In the data rows, the value 128 means zero.
Every row has a hidden score from 0 to 30. What is each row's score? 15 is about the middle. The score is a weighted sum of the row's numbers plus the product of two more (or one squared), each taken from its middle value.
[151 133 128  81 163 141 122 147 143 149  77 141 136 154 134  95 105 142 129 142 124 157 131 119 121 125  99 118 151 134 134 175]: 17
[196  97 127 122  65 147 129 143  69 189 156 141 187   0 137 221 167 143 212  68  84  73 140 114  67 160  86 220 100  24 169  44]: 22
[103 130 117 146  89 107 110 153 153 166  87 140 153 136 137 155 124 144 144 152 145 134  94  97 136 175 177 170 132 117 130 143]: 14
[124 139  74 100  56  47  50 102  85   0 160 114 152 118 143 104 160 160  93  55  46 146 122  91 177  50 169 175  78 186 118  85]: 11
[154 102 147 144 146 123 134 148 151  71 112 182 102 137  95  86  78 121 147 147 127 116 131 140 159 136 124 144 126 119 120 152]: 10
[111 111 134 156 117  60  85 116 140  39  71 129 112 157 105 116  60  83 139 142  96  81 108 108 128 106 151 149 122 121  83 136]: 14
[ 98 123 125 114 147 133 133 144 135 148 104 167  97 168 105 117 117 143 135 161 145 161 158 154 165 117 101 121 141 147 143 121]: 14
[ 46 218  56 144 128  85 133 128 109 159 136 110 163 119 184  85 140 159  66 101 138 236 102  97 123  77 142 127 229 193 132 177]: 6
[ 78 153  85 130  65 127  80 153 140 131 113 105 156  89 185  87 130 144 129 117  72 116 136  64  88 134 134 149 134 140 177 113]: 23
[149 135 136 119 152 126 159 119 127 177 138 141  84 152 133 116 142 112 111 152 190 165 145 115 137 147 137 108 135 139  92 136]: 20
[ 99 120  91 148 136  15  40  61  79  35 166 142 129 176 130  75 124  63 116 105 111 156 102  45 133  86 155 184  92 100   0 101]: 26
[129 130  71 118 145 154 121 117 169 136 114 131 114 212 128 114 163 119 113 144 158 159 138 135 142 129 121 109 114 119 137 170]: 11
[126 158 118 120 181 117 120  70 105 158 174 130 107 161 155 134 119 101  91  66 198 180 165  46 114 127 138  98 106 151  50 108]: 20
[208 112 151 117  96 185 112 132  89 138 164 157 135  35 113 195 156 154 157  58  86 107 190 159  91 131  84 147  85  47 204  99]: 15
[131 106 132 127 155 121 149 102 134 153 149 144 111 155 140 123 119 119 133 113 158 133 143 122 137 125 112 123 117 115 122 136]: 20
[142 123  97  44 117 106 118 114 105  65 170  68 106 117 107 148 128 147  73  90  69  97 125 164 192  95 147 104 148 178 142 104]: 21
[220  81 129  79 204 125 168  99  57 134 229 202 108  59 111 178 180 156  88  53 103 111 213 142 242 112  68 167 137  60 159 126]: 16
[ 66 208 102 117 118 129 149 156 159 139 113  94 142 140 149 131 123 154  85 137 116 173  79 121 152 101 128 114 201 190 156 163]: 12
[171 109 120 113 136 133 184 101  51  81 207 140  92  41 123 199 143 169  94  82  79 126 172 200 197 145 115 138 171 146 190 153]: 17
[191 139  39 167 220  26  51   0   0   4 255 110 112 176 179 110 141  57  69   0 178 155 199   0  64  74 200 130  47 144   0  31]: 12
[115 208 162 102 107 214  53 138 151 122 129 146 129 156 138  52 103  66 111  89  90 144 168 185  51 185 172  48  74 127 188 146]: 15
[123 115 144 131 114  87  88 156 162  88 110 118 131 148 124 111 110 130 132 158 121 122 128 154 144 145 141 137 125 144 127 142]: 13
[100  77 152 110 166  73 127 132  90  84 143 165 108  76  82 137 152 131 129 122  77 111 121 158 150  90 139 181 132  76 138 144]: 15
[119 102 142 126 152 128 147 167 180 140 108 167 103 138 120 113 130 143 155 159 161 145 135 139 147 149 113 115 109 111 126 165]: 15
[106 153 155 132 151 133 101 152 133 150 131 145 121 135 143 117 136 105 113 161 194 162 121 124 136 143 111 111 145 127 101 137]: 13
[180 113 122 150 174 169  74  53  84 118 174 153  97 112 127 141 108 113  99  76 131 140 180 128 113 122 125 105 118 103  34 115]: 12
[148 144 129 138 119 148 143 153 146 146  80 149 103 139 135 110 122 141 155 157 148 132 161 189 132 138 122  97 109 121 117 118]: 10
[127 111 164 141 152 135 142 160 121 136  90 160 116 134 117  90 129 126 119 156 147 150 131 141 142 121 108 122 132 119 140 151]: 8
[ 95 202 161 137 165 134 155 132 136 255 110 154 107 126 125 102 103 131 119 156 139 143 132 147 147 123 109 140 143 118 118 150]: 17
[113 118 130 117 128 106 131 140 173  85 107 133 118 160 122  90 155 113 126 111 146 121 130 140 135 136 150 108 103 113 108 130]: 11
[116 145 165 122 160 147 114 136 152 138  81 140 129 169 104 122 121 130 134 168 168 149 162 126  97 117 132  97 213 113  84 164]: 14
[154  98 114 127 159 109 177 135  93 123 159 105 101 139 103 121 107 141 106 129 130  97 156 158 190 100  52 118 145 135 130 134]: 10
[110 107 180 169 153 113 122 158 158 114 102 131 131 158  95  85 116 103 114 160 136 130 151 132 216 142 112 128 118 127 121 112]: 10
[ 75 183  99 119 135 104 141 151 132 135 105 143 156 105 177 135 127 154  89 132  86 189 103 124 145 100 156 155 200 150 171 142]: 12
[143 116 163 125 148 143 156 152 134 155 131 119 121 104 133 141 147 184 144 136 109  88 126 169 115 114 111 131 135 120 137 125]: 16
[188  22 186 114 177 103 158 137  67 104 156 150 102  70  76 144 139 140 122  96 100  68 119 159 160 111 102 183 158  78 164 132]: 13
[177   0 112 173 165 124 255 111  46 137 139   0  85 129  30 200  23 102 142 192  89   0  22 255 102 171 187  49 232 255  49 137]: 23
[158 130 145 135 158 121 102 124 109 105 132 171 124 144 113 127 131 122 113 103  79 148 151 108 127 123 131 153 118  94 114 114]: 14
[ 96 118 123 115  69  41 126 129 140   0 103 135 150 138  93  86 121 144 131 129  55 112  85  90 176  71 164 174  72 139  70  94]: 13
[106 104 146 159 122  90  96 134 134  38 101 108 105 190  97 105 140  86 118 158 135 107 123  83 177  95 153 139 102  93  88 136]: 7
[116 109 107 136 135 137 156 133 156 136 119 123 103 137 109 122 153 156 102 164 143 160 135 153 148 136 144  89 145 153 142 146]: 11
[ 98  95 164 119 126 119  97 151 151  81  90 153 122 135 100  74 106 100 124 166 108  98 103 102 131 123 135 163  92  96 104 136]: 15
[132 135 150 131 147 135 155 179 155 135 104 155 106 154 135 119 117 122 128 153 178 133  97 131 136 135 120  83 140 129 120 162]: 11
[129 132 155 130 142 136 165 147 138 139 114 136 117 157 109 126 103 110 121 174 147 128 156 144 162 128 126 103 168 114 115 157]: 14
[134 147 147 135 137 124 148 128 160 140  93 159  89 152  97 121 110 120 133 168 165 145 150 130 128 172 122 103 143 142 103 134]: 19
[ 99 175 137 127 115 196  76 150 162 137 108 120 139 115 157 108 165  90 126  99  78 139 142 166  22 173 179  66  93 134 188  94]: 16
[113  95 183 122  62   6  19 155 145   0  54 165 147 142  80  78 157  58 115 142  39  81  86  98 114 112 185 200  63  75  69 103]: 18
[135 137 139 121 135 147 156 138 159 153 104 142 127 138 116 128 123 136 150 160 157 151 161 106 112 133 104 115 133 112 157 138]: 16
[192 164 139 141 158 142 129  98 150 140 120 155 125 158 125  70 145 115 108 126 167 142 152 127 132 140 135  95 169 123 104 124]: 10
[145 116 122 125 174 128 170 139 100 170 113 193 143  91 219 137 145 138 101 128 122 186 122 125 106  96 127 151 202 109 141 202]: 16
[161  63 161 138 147 149 218 122 111 125 150  89 106 106  58 156 100 145 137 143 122  87 103 174 173 127 109  99 182 137 126 154]: 15
[161  94 150 147 136  28  51  68  86  49 132 131 117 211  90  91 137  71 104  99 121 124 114  32 185  76 164 180  55 108   3  95]: 12
[122 142 100 118 178  88  83   0  30  81 226 142 100 180 130 120 132 113  71  74 198 151 170  38 132 100 148 140  76 114  29 116]: 16
[ 14 208  99 176 171 104 141 131 109 168 116 144 175 124 183  79 141  95 103 133 100 227  78 107  85 101 145 189 249 120 136 196]: 11
[138 154 135 104 140 152 105  94 120 152 144 129 124 152 136 137 135 143 150 136 164 133 155 104 106 190 103  96  97 133 115 110]: 28
[ 94 190 132 144 153 149 114 113 139 135 147 128 138 182 141 102 110 128 106 114 131 159 129 130 113 150 146 132 130 175 125 132]: 17
[ 92 140 141 139 123 148  92 141 149  56  82 108 139 151 113  81 110 222 133 116  57 122  93 162  66 167 169 132 140 110 121 144]: 8
[136 140 119 102  69 144 178 102 166 170 114 135 172 113 142 148 138 190 152 168 185 100 115 101 139 153  83 128 136 113 144 123]: 19
[132 145 151  86 143 109 130 140 128 104 157 151 129 138 114 173 151 134 124 109 115 134  78 127 127 133 120 125  78  96 148 123]: 17
[ 87 149 130 136 156 146 142 122 130 174 113 140 168 125 153 130 143 106 127 104 111 189 108 139  80 131 163 119 217 128 150 168]: 16
[149  96 124 169 133 162 191 129 132 135 123  59 110 168 117 132  87 105 150 151 122  65 102 222  99 152 147  76 146 157 113 131]: 17
[143 115  86 160  93 111 140  80  67 190 196  81 148 103 172 186 165 133 167  97 240 104 139  21  85 168 107 175  36  88  58  73]: 20
[ 72 172  79 168 147 105 188 149  61 180 118 117 204  40 191 160 155 132 145 109 117 188  77 147  53  87  99 240 220  91 156 163]: 11
[121 135 186  95 126 168  80 127 153 107  99 131 199 144 132 115 126  74 150  93 104 161 154 143  67 113 167  86  86 105 127  86]: 25
[157 117 156 132 108 206 195 151 162 168 120 153 133 124 126 180 140 143 168 164 188  82 129 111 141 163  91 141 103 103 161 126]: 27
[117 172 113 122 110 110 142 139 216 108 143 122  52 165 148 124 146 165  87 145 147 141 147 144 225 114 135  82 137 182 148 166]: 15
[131 141 156 140 131 174 142 145 162 160  98 161 107 135 134  91  84 113 136 201 137 137 153 157  75 154 123 103 125 103 151 116]: 14
[105 158 126 134 154 113 108 109 112 161 123 120 132 166 117 118 124 123  94 133 163 179 116 116 152 102 138 135 167 151 131 164]: 13
[136  94 156 120 135 151 173 154 172 152 105 154  96 152 126  85 125 124 131 153 138 138 148 134 154 138 114 123 138 109 135 173]: 15
[116 198 131 104 108 207  61 130 161 100 130 117 142 163 167 102 148 118 126  70  48 148 148 143  85 143 151  69 124 155 184 111]: 15
[161  97 132  90 113 125 135 142 110  87 185 187 102  59 107 156 163 181  99  93  79 106 154 142 197  91  58 161 148 125 215 121]: 12
[101 100 131 127 128 101 125 147 116 110  90 103 130 133 114  83 109  71 133 142 118 135  66 126 109 125 157 177 135 134 110 139]: 16
[140 133 155 146 177 121 161 140 120 144 119 112 144 117 116 155 150 118 117 123 116 160 122 154 125 112 118 153 146 125 166 159]: 23
[158 163 117 110 104 216  61 124 138 120 120 144 143 171 152  78 130  69 106  43  32 130 204 185  33 159 170  77  67  82 211  77]: 13
[118 151 141 112 126 172 110 103 158 145 126 137 138 141 125  73 137 124 132 101 143 163 143 159 109 154 139  91  86 109 139 130]: 12
[106 147 140 149 119 135 165 144 124 167  84 140 152 135 135  54 120 127 128 162 145 151 119 110 105 154 108 139 148 114 125 146]: 12
[ 36 148 127 161 125  32  90 145 141 105  49 145 175 107 157  66 114  73 125 155  66 199  73 104  82  85 178 217 186 113 104 183]: 12
[102 170 113 152 101 158  86 178 173 118 149 121 128 134 169  91 114 157 102  93  95 174 142 153 124 133 147  86 136 157 171 115]: 6
[ 86 180 112   3 136 104 113 150 180 130 118 130 118 126 147  96 140 182  91 133 116 152 108 137 189  98 125  90 153 191 159 149]: 26
[103 120 140 131  68   0  67 142 154  16  66 120 105 131  97 113 139 101 143 194  72  58  75  92 161 106 156 198  71 115  77  93]: 20
[122  82 171 112  80 132 162 140 134 145  94  78 111 113 116 172 133 143 130 177 114 100  96 141 121 126 108 116 122 172 126 124]: 20
[160  70 101 160 170  74 106  22  30  55 218  92 100 130 112 136 132  62 114  77 124 114 135  58 113  93 168 148  86 141  33  89]: 19
[127 155   0 109 142 146 146 148 158 121  97 160 121 158 127 111 133 104 121 127 140 138 144 154  91 150 146  97  96 130 141 137]: 25
[101 138 136 126 127 106 153 135 132 144 118 147 131  97 128 144 129 118 118 127 118 151 111 134 181 137 158 152 158 136 134 174]: 16
[159  72 153 138 144 111 124 112 117 103 134 118 116  91 123 137 132 122 134 139 135 116 125 126 163 120 107 129 105 108 105 138]: 12
[ 89 189  80 130 102  71 162 151 126 150 168 117 143  85 169 187 193 211 100 118  83 173  98 120 153 120 103 153 199 234 167 161]: 26
[124 146 135 150 108 147 143 154 131 174 111 138 141 133 130 148 123 146 136 158 179  83 134 108 101 141  74  93 126 119 121 123]: 13
[ 95  69 162 164 135  44  40 109 127  51 108 190 133 145 140  56 111  63 132 125  99 150 113  80 127  92 195 199  93 101  74 125]: 11
[108 143 156  87 121 155 118 156 170 129  78 145 107 139 144  94 123  98 137 155 122 148 138 128 126 119 158 104 107 139 124 164]: 20
[ 47 168 131 158 151 109 152 160 163 173 116 141 169 141 155  99 132 116 127 134 120 197  84 120  80 102 100 168 225 127 136 196]: 13
[162  88 106 155 105 130 204  99  86 227 141  71 165  52 138 203 137 116 183 181 177  67  74 133  97 160  65 173 162  80 103  85]: 18
[139 129 137 151 114 147  95 123 164 122 112 144 118 135 104 130 140 169 139 147 128 120 122 143 160 126 116 137 129 131 150 149]: 11
[131 161 194  97 149 147 129 145 171 142 113 156 122 151 120 111 105 148 134 129 163 134 141 127 151 115 119  97  93 125 118 101]: 27
[157  80 159 142 169 207 167 113 104 123 146  59 139 115 115 152  92 127 130 112  68  88 127 214  84 158 186  94 130 151 123 108]: 21
[255  27 135  71 211 102 168  63   0 133 255 249 115   0  82 255 188 193 112   0  94  86 255 121 180  53  14 248 146   0 171  73]: 21
[157 115 154 142 147 129 138 162 150 141 105 137 101 146 118 112 115 146 122 144 134 149 131 139 137 129 106 114 155 111 114 168]: 10
[121 120 158 148 134 149 154 151 183 141 111 160 117 126  99 106 137 109 134 150 138 188 150 138 133 109 103 102 165 112 136 151]: 11
[134 116 150 148 135 138 142 169 166 151  95 149 116 143  88 125 106 130 141 163 158 148 127 146 144 142 110 114 189 152 144 153]: 11
[235  72  42 105   0  82 134  83  64 208 183 100 210   0 187 255 248 255 214  95 177  13 100   1 116 136  13 246  60  84 173  34]: 18
[  0 214 102 167 173  98 158 178 108 213  74 115 173  69 241  96 150 112  91 136  26 255  51 150  49  82 150 231 255 121 193 215]: 11
[111 161 139 157 143  73 114 218 154 132  85 135 172 125 146  94 127  97 142 145 104 160  67 115  80 109 140 169 158 109 117 158]: 10
[107 155 145 127 142 221  88 142 159 156 123 145 134 126 151 104  91  96 147 108  82 149 147 165  68 138 153  94 115 125 119 138]: 18
[115 164 120 157 142 144 143 126 146 151 122 142 130 127 114  82  83 128 118 145 160 146 129 140 132 150 118 133 137 105 102 147]: 9
[104 194 122 126 139 134 148 141 126 128 122  94 161 148 132 117 106 149 120 136 118 157  93 140 127 123 146 114 202 127 138 139]: 10
[109 138 135 132 160 123 143 128 110 149 142 166 145  87 132 155 125 127 121 134 117 170 133 160 128 100  94 179 187 101 147 175]: 15
[111 144 125 116 150 137 123 145 151 136 155 136  94 150 120 118 121 158 118 156 145 144 133 131 166 120 116 109 132 165 255 141]: 15
[118  78 163 127 125  73 106 147 163 101  71 162 135 152 112  84 114 111 146 123 107 158 112 106 126 110 199 180 119  95  76 140]: 14
[ 88 145 121 179 178 122 126 109  38 185 143 130 164  66 186 167 178 114 124 109 111 174  90 116  78  94 153 212 255  90 143 166]: 10
[138  68  99 154 166 128 194 132 113 141 118  49  97 129 110 129  76 121 142 168 141  99 105 185 139 153 215  83 167 178 138 145]: 12
[133 134 146 161 129 142 132 147 163 168 103 150 161 154 128 127 119 134 148 163 169 130 159 130 139 139 101 122 138 120 131 143]: 17
[ 85 189  41  79  53  96  95 150 186  56 137 139 120 149 120 146 162 178  65  97  92 166  87 125 255  87  55  83 161 255 201 119]: 9
[122   0 127 116 121 141 149 145 159 141 145  77 127 116 125 124 111 127 120 117  78  86 108 196 103 112 150  94 129 174 125 114]: 16
[115 139 115 140  55 143 167 160 154 168 132 110 166  93 147 184 119 158 182 136 173  86  83  97 124 161 124 122 147 116 157 148]: 18
[112 211  58 103 105 116 112 101 152  84 154 119 152 170 124 118 124 159  72 122 133 156 124 122 187  76 129 111 130 196 129 132]: 12
[125 130 134  99 123 129 139 141 180 170 118 157 113 142 130 125 151 141 117 144 158 141 104 128 151 134  91  87 138 155 114 143]: 16
[123 119 160 109 122 104 100 172 170 110 101 145 123 148  99 100 112 105 115 130 137 134 134 127 149 152 147 137 145 110 119 152]: 15
[114 140 134 149 122 134 133 133 141 163 121 140 129 146 144 133 134  97 117 142 157 159 133 112 113 134  98 118 142 124 119 141]: 14
[140  91  66 136 106 141 188 132 140 166 111 146 121 106 116 165 129 168 156 162 161  97 123 133 119 146 108 124  92 121 127 136]: 14
[171 106 152 109 172 167 151 144 106 123 162 166 105  22  93 143 135 146 118 117 101 117 174 168 109  99 114 133 130  74 164 137]: 13
[134 119 114 174 136 126 143 141 141 159  94 110 120 134 119 180 107 144 149 138 162 106 132 129 145 148  86 114 135 202 121 142]: 18
[171  90 152 134  36 114 104 139 176 141  92 129 180  90 144 148 154 150 189 171 145  53 109  71  95 174 123 158  34  98 130  69]: 19
[112 132 155 124 143 113 139 145 152 115 101 181 119 143 128  46 143 131 142 161 126 146 121 127 146 103 119 153  96 102 130 104]: 10
[132  85 164 127 113  84 100 151 170  63  61 162 128 141 105  78 124 111 119 162  93 105 106 113 139 111 156 145  86 131 108 124]: 12
[ 86 107  97 147 143 113 184  93  95 161 154  60 125 126 118 152 111  90 130 133 162 113  69 129 107 147 137 110 143 178  88 141]: 19
[135 169 103 106 121 213  73 150 126 126 143 123 126 117 161 110 122  79 136  47  54 136 148 165  47 163 163  74  91 104 183  82]: 17
[167  54 140 137 175 118 210 134 105 137 134  88 120 105  94 150  92 183 148 162  92  74 110 200 143 133 118  85 159 161 119 127]: 14
[126 116 151 106 129 140 104 145 142  94  96 117  70 160 122 103 103 100 135 149 107 125  97 115 114 111 146 110 103 101 141 152]: 12
[141 146 143 120 131 235   0 108 116 110 147 116 145 101 145  89 132  81 120   0  67 115 182 202  27 169 182  51  68  83 179  99]: 9
[ 90 173 117 144 112 144 106 128 129 106 111 102 137 113 159  96 125  93 118 116  73 171 117 131  94  99 192 126 149 137 162 125]: 11
[136 130  19 140  48  90 136  88  88 123 207 116 147 123 124 195 119 199 118 101 165  87  91  89 170 141 147  78 115 233 136  50]: 11
[154 117 132 120 184  95 138  75 101 106 176 168 103 137 127 116 130 133 108 140 156 138 157 141 126 112 103 116 146  89  98 114]: 12
[116 123 138 104 106 148 124 153 156 143  69 136 130 142 117 152 127 146 130 145 161 127 135 133 111 138 112 129 131 122 138 134]: 15
[126 198 151  55  90 255  39 118 142 103 129 128 152 118 163  71 133  89 120  49  47 121 188 192   5 178 187  50  21 106 212  93]: 19
[134 169 115 129  71 171  82 137 161 165 104 140 141 121 136 119 112 134 150 130 136  99 130 128  70 177 115 116  98 113 167 110]: 13
[ 87 192 143 155 156 152 211 159 160 131  99  87 162  98 114 122  99 108 111 124 102 164  81 187  85 131 170 144 182 117 144 161]: 23
[159 184  81  71 148 127  94  73 104  97 217  91 114 125 135 138 133 170  99  53 117 129 152 128 130 116 148 100 121 201 132  37]: 19
[ 78 108 128 121  99  95 146 132 131  91 117  52 103 135 120 123  85 130 137 130  72  20  73 158 140 125 182 109 176 182 108 111]: 16
[120  97 148 138 141 112 130 165 156 116  98 113 121 146  42 124  88 120 106 168 146 111 103 137 113 104 129 148  68 151 111 200]: 16
[125 146 143 103 121 255 101 141 141 126 151 138 134  94 138 131 133 156 103  94  93 131 167 166 123 108 144 123 124 123 211 137]: 17
[114 164 132 135 155 181 123 132 144 124 143 142 139 154 126 103 113 127 121 118 111 132 144 165 117 139 148  60 127 142 170 131]: 13
[102 118 152 130 121 199 146 142 133 153 132  78 130 144 115  95 100  92 120 111 107  99 115 184  58 160 155  62 127 136 138 162]: 15
[146 109 129 145  98 150 149 141 154 187 108 115 140 115 141 165 141 171 161 172 140 103 125 114 109 138 116 132  85 129 136 116]: 18
[173  47  36 136 168 101 223 110  27  79 184   0 113  85  91 206  94 149 138 140  63  36  63 224 130 102 155  85 214 233 110 101]: 23
[131 130 107 139 143 157 165 149 153 116 126  65 123 144 118 122  94 150 114 137 125  81 111 187 165 159 156 113 158 176 151  74]: 12
[121  84 119 121  91  87 113 156 149  85  94 115 126 150 108 111  92 128 158 142 102  90  87 117 147 143 149 158 106  97 110 122]: 13
[210  53 134 104 206 106 172  75  19 106 192 171  89  79 116 189 153 128 102  72 111 116 176 116 147  89  43 149 112  76 114 123]: 17
[158 142 153  99 141 159 146 157 140 188 125 151 123 153 120 120 118 109  93 186 151 145 120 131 124 138 123 119 146 129 134 154]: 19
[153  73 227 111 163 121 149 133 112 121 149 100 111 113  91 149 102 147 149 121 101 113 138 169 153 119 122 135 145 131 129 156]: 24
[119 122 126 131 142  98 151 155 195 117  85 161 119 149 122  77 126 134 112 153 133 143 132 129 147 114 112 125 130  98 130 111]: 8
[ 99 169 103  79 117 148 133 159 157 120 136 135 110 131 113 105 123 142 117 148 101 139 121 140 160 124 123 106 129 131 154 137]: 28
[148 130 165 138 116 162 188 134 137 136 114 144 102 154 115 116 103  92 106 160 152 118 142 152 180 127 130  97 165 134 120 144]: 19
[155 133 119  77 104 152 118 137 163 135 134 128 143 111 133 133 127 174 113 141 113  89 142 144 147 119 103 107 115 138 163 121]: 15
[157   3 141 124  93  89 158 159 134  93 111 151 116  91  96 133 137 154 133 152 105  95 124  99 158 119 110 165  92  94 124 114]: 14
[146 174  51 173 197 103 111   0   3 108 255 123 105 202 188 138 154  78  69  21 208 193 158   0  90 126 140  84 105 150   0  96]: 16
[124 124 146  92  90 120  79 144 114 114  92 153 165 107 133 110 129  61 158 111  83  92 134 121 121 137 160 118  79  67 136 114]: 17
[135 127 117 129 105 129 104 164 154 163 103 134 185  95 160 134 135 122 154 127 112 141 123 123  83 133 133 166 137  80 162 129]: 13
[ 88 172 104 149 138 112 187 162 140 190  79 127 153 108 150 119 137 104 143 139 105 186  95 134 121 122 144 180 169 145 136 162]: 17
[151 111 123 169 128 156 155 126  52 223 177 167 155   6 154 214 146 152 148  30 114 131 122 101 117 122  49 230 179  55 166 127]: 17
[152 151 110 168 167 147 109  75 122 133 182 135  40 182 131 123 110 117 160 109 179 124 123  78 129 132 131  85 122 147  94  67]: 11
[ 93 144 125 124  75 117 131 102 143 120 138 138 104 145 141 115 126 152 123 140 137 158 133 119 172 150 119  68 133 182 134 134]: 15
[150 115 129 109 142 186 102 128  91 100 188  95 118  62 141 171 121 130 109  62  45  89 134 229  89 121 139 104 123 141 194 111]: 15
[118 142 140 126 142 141 127 154 161 146 102 166 104 152 126 119 113 118 117 168 158 138 126 112 158  98 138 105 140 106 104 151]: 11
[167  98 115 130 143 102 148 142 103 137 144 150 121  82 108 160 142 116 155 133 151 112 144 132 146 128 124 144 132  97 161 105]: 12
[166  95 153 115 154 117 146 128 101 107 141 190 107  81 106 174 159 164 144 173 104 113 190 146 170 112  88 175 146  67 158 143]: 19
[141 144 172 136  55 149 102 136 168 162  91 136 147 121 132 160 136 153 169 153 154 103 122  96 111 192 120 163  81  87 132  88]: 18
[116 151 119 118 103 160 104 150 162 115 111 115 128 130 130 135 116 141 156 121 155 116 137 128 151 152 126  93  62 145 190 135]: 16
[147 121 130  59 140 103 101 119 147 121  68 159 143 127 111  84 114  87 129 140 143 125 135  99 161 114 132 135 105  85  81 113]: 18
[160 163  37 133 172  65  91   0   0 105 255 151 112 145 167 172 188 115  24   0 178 169 170  12 107  98 132 145 102 175  21  87]: 19
[ 63 177 100 163 161  88 140 173 122 144 112 134 192 149 146  93 154 100 131 127 109 197 127  69  99 112 169 169 219 120 119 184]: 21
[ 79 208  88 104 103 117 136 148 174 127 115 106 106 168 132 129 102 185  88 150 146 138 156 146 202 101 111  82 149 197 143 141]: 12
[115 112 134 124  92  83 103 158 138  89  91 159 129 147 116 120  97 104 163 162 116  85 110 110 116 153 125 175  45  93 113 120]: 18
[150 159 159 133 127 192 116 141 151 105 116 163 184 126 140 102 143 106 131 125 104 121 186 167  75 147 153 109  69 125 166 114]: 21
[123 150  92 169   0  89 156 116 179 185 100  97 185  92 173 170 165 124 172 175 202 136  87  69  86 149  98 162 134 119 131  99]: 18
[113  76  90 111  78 137 137 140 168 124 110 120 131 146 121 138 111 170 116 177 156 111 113 131 166 128 129 125 150 171 146 128]: 12
[107 138 115  78 129 155 124 164 151 167 116 143 151 147 139 143 125 133 138 120 187 167 108  93 103 112 124 111 140 139 103 144]: 18
[162  99  96 133   7 128 156 132 127 221 151 102 202  40 160 237 162 198 191 130 189  28 123  69 132 178  65 172  86  95 158  62]: 21
[ 71 165 135 145 150 103 173 157 143 165  92 149 146 147 128  67 129  93 112 159 146 143 106 135 131 152 124 144 177 149 124 178]: 16
[143 112  80 143 159 168 174  68  72 106 183  24 104 170 120 124  79 109 131  85 143  86 105 178  86 114 173  58 128 202  68 111]: 16
[126 126 150 170 175 150 160 171 158 166 108 129 135 152  71  82  97 116 126 179 166 130 101 146 138 119 133 103 156 125 149 200]: 11
[125 128 121  96  86 104  89 130 155  39 138 130 112 146 129 126 130 156  91 113  53 122  79 154 173  70 105 141 104 156 164  85]: 11
[135 103 111 148  26 147 145 136 155 241 107 114 187  71 145 190 130 150 208 182 237  58  97  67 105 161  77 177  95  94 130  46]: 19
[141 130 116 123 136 185 147 142 151 132 119  92 107 150 104 129 116 146 112 130 121 140 119 144 160 134 120  95 138 178 159 155]: 12
[119 161 142 100 127 188  92 132 147 125  99 125 119 147 127 101 101 123 129  94  85 129 147 160  92 166 150 102 100 102 179 129]: 14
[155  88 186 142 152 137 223 129 122 153 124  78 121 155 109 136  83  90 137 172 136 107 100 178 132 167 138  95 121 194 106 141]: 28
[169  80 151 143 177 113 121  83  62 124 200 155 100  92 150 114 169 140 110  86 146 155 189 108 158 102  80 134  72  97  88 170]: 14
[155 118 147 133 170 119 155 152  91 101 163 177 120  68 118 155 129 155 123 125  82 137 164 158 193  79  92 137 168 100 180 142]: 10
[122 155 156 151 138 147 115 151 185 140 132 124  91 150  93  96 157 107 131 160 155 148 137 125 119 134 118  97 110 133 146 148]: 13
